X =
130  116  137  125  111  117  117  106  117  125  137  133
119  110  119  118  130  129  141  135  139  137  127  126
132  120  116  120  137  134  134  130  134  130  123  126
115  105  126  119  132  124  143  140  140  139  124  122
120  108  122  114  134  125  131  126  125  127  124  127
134  154  139  146  124  131  119  132  122  124  130  123
119  120  128  127  119  120  127  116  124  131  138  139
Indices start at 1.
row 1 col 1 => 130
row 6 col 2 => 154
row 2 col 8 => 135
row 5 col 8 => 126
row 1 col 12 => 133
row 2 col 4 => 118
row 3 col 9 => 134
row 5 col 7 => 131
row 4 col 10 => 139
row 2 col 9 => 139
row 1 col 6 => 117
row 2 col 3 => 119
row 1 col 8 => 106
row 3 col 2 => 120
row 1 col 10 => 125
row 6 col 7 => 119
row 4 col 9 => 140
row 5 col 10 => 127
row 6 col 8 => 132
row 4 col 11 => 124
row 1 col 5 => 111
row 1 col 9 => 117
row 6 col 9 => 122
row 2 col 5 => 130
row 3 col 12 => 126
row 5 col 3 => 122
row 6 col 1 => 134
row 4 col 8 => 140

grid =
[[135 120 133 127 114]
 [125 117 133 130 128]
 [156 139 142 141 130]
 [114 114 121 126 148]]
Indices start at 1.
row 1 col 1: 135
row 3 col 2: 139
row 2 col 3: 133
row 3 col 4: 141
row 4 col 4: 126
row 1 col 5: 114
row 2 col 1: 125

A =
[[126 129 139 139 121 129 126 138]
 [131 127 114 109 138 127 130 112]
 [133 127 108 124 134 127 131 129]
 [128 126 120 126 136 124 130 126]
 [117 122 140 150 141 115 128 135]
 [128 129 132 134 124 129 127 134]
 [128 129 133 120 127 129 127 120]
 [128 129 130 133 124 129 128 133]
 [130 126 111 132 136 125 131 134]
 [125 125 126 142 134 122 129 138]
 [127 127 125 137 131 125 129 135]
 [135 127  98 122 136 127 133 130]
 [126 123 115 147 141 119 132 143]
 [134 127 103 119 137 127 132 125]
 [126 125 122 125 139 122 130 121]]
Indices start at 1.
(1, 1) -> 126
(1, 7) -> 126
(13, 1) -> 126
(2, 2) -> 127
(2, 8) -> 112
(5, 8) -> 135
(13, 6) -> 119
(12, 7) -> 133
(12, 4) -> 122
(3, 1) -> 133
(8, 6) -> 129
(4, 6) -> 124
(13, 2) -> 123
(4, 4) -> 126
(9, 1) -> 130
(12, 5) -> 136
(9, 3) -> 111
(6, 8) -> 134
(3, 7) -> 131
(14, 7) -> 132
(1, 3) -> 139
(11, 8) -> 135
(2, 7) -> 130
(4, 3) -> 120
(8, 7) -> 128
(4, 1) -> 128
(15, 7) -> 130
(1, 2) -> 129
(14, 8) -> 125
(10, 1) -> 125
(3, 8) -> 129
(15, 5) -> 139
(14, 3) -> 103
(3, 5) -> 134
(13, 5) -> 141

data =
[[119 133 143 144 135 122 129 121 119 136 138]
 [130 126 126 125 122 128 134 125 129 133 132]
 [122 128 134 133 132 126 128 125 122 134 135]
 [128 128 126 127 127 126 127 127 127 127 127]
 [132 132 125 129 128 126 128 129 132 125 125]
 [136 135 126 133 121 125 138 124 135 133 132]
 [128 126 122 122 128 127 126 128 127 125 126]
 [132 135 131 138 120 122 141 118 131 140 139]
 [129 127 126 126 120 126 137 121 127 137 136]
 [121 127 132 133 119 116 143 108 114 152 153]]
Indices start at 1.
row 1 col 1	119
row 7 col 8	128
row 4 col 7	127
row 6 col 8	124
row 6 col 10	133
row 6 col 9	135
row 10 col 9	114
row 7 col 2	126
row 8 col 6	122
row 1 col 3	143
row 10 col 1	121
row 8 col 1	132
row 9 col 7	137
row 1 col 10	136
row 10 col 5	119
row 8 col 10	140
row 8 col 5	120
row 1 col 11	138
row 6 col 1	136
row 5 col 11	125
row 1 col 2	133
row 1 col 6	122
row 6 col 2	135
row 10 col 10	152
row 1 col 7	129
row 7 col 5	128
row 10 col 3	132
row 2 col 4	125
row 9 col 6	126
row 7 col 9	127
row 4 col 9	127
row 9 col 9	127
row 10 col 11	153
row 9 col 10	137

arr =
[[122 131 112 140]
 [138 133 113 117]
 [130 117 128 152]
 [140 119 115 122]
 [138 131 116 111]
 [150 131 106 155]
 [100 137 148 117]]
Rows and columns are counted from 1.
row 1 col 1 => 122
row 6 col 2 => 131
row 7 col 4 => 117
row 5 col 3 => 116
row 7 col 3 => 148
row 7 col 1 => 100
row 4 col 4 => 122
row 3 col 1 => 130
row 4 col 2 => 119
row 5 col 1 => 138
row 1 col 4 => 140

x =
[[148 136 129 119 124]
 [117 124 109 120 125]
 [135 143 156 106 145]
 [138 130 115 121 113]
 [146 115 128 105 131]
 [137 150 129 117 104]
 [134 104 147 116 134]
 [116 139 122 138 117]
 [147 147 124 136 100]
 [120 136 129 103 105]]
Indices start at 1.
row 1 col 1 = 148
row 8 col 1 = 116
row 10 col 1 = 120
row 10 col 3 = 129
row 4 col 2 = 130
row 7 col 2 = 104
row 8 col 3 = 122
row 2 col 2 = 124
row 3 col 1 = 135
row 10 col 4 = 103
row 5 col 4 = 105
row 1 col 4 = 119
row 2 col 3 = 109
row 8 col 5 = 117
row 9 col 2 = 147
row 9 col 1 = 147
row 1 col 3 = 129
row 7 col 3 = 147

B =
[[128 124 119 135 122 137 131]
 [124 114 115 128 129 132 131]
 [115 133 128 135 134 144 138]
 [119 130 129 133 137 131 139]
 [133 124 124 131 123 133 127]
 [113 119 118 133 137 139 144]
 [129 129 123 135 124 137 131]
 [122 110 112 131 130 136 136]
 [127 132 112 146 121 141 137]
 [129 106 105 133 124 135 132]
 [121 119 123 127 135 129 137]
 [128 126 114 138 121 140 134]
 [113 126 123 135 134 151 138]
 [130 123 112 140 121 138 132]
 [125 121 114 135 126 132 134]
 [127 115 111 134 124 134 132]]
Rows and columns are counted from 1.
(1, 1): 128
(4, 4): 133
(6, 5): 137
(13, 5): 134
(12, 7): 134
(13, 4): 135
(5, 2): 124
(2, 1): 124
(11, 2): 119
(10, 4): 133
(7, 6): 137
(6, 4): 133
(13, 7): 138
(8, 3): 112
(11, 4): 127
(11, 3): 123
(3, 6): 144
(10, 2): 106
(16, 7): 132
(7, 1): 129
(2, 6): 132
(15, 6): 132
(7, 2): 129
(14, 3): 112
(9, 1): 127
(14, 2): 123
(1, 3): 119
(2, 4): 128
(4, 7): 139
(3, 1): 115
(4, 1): 119
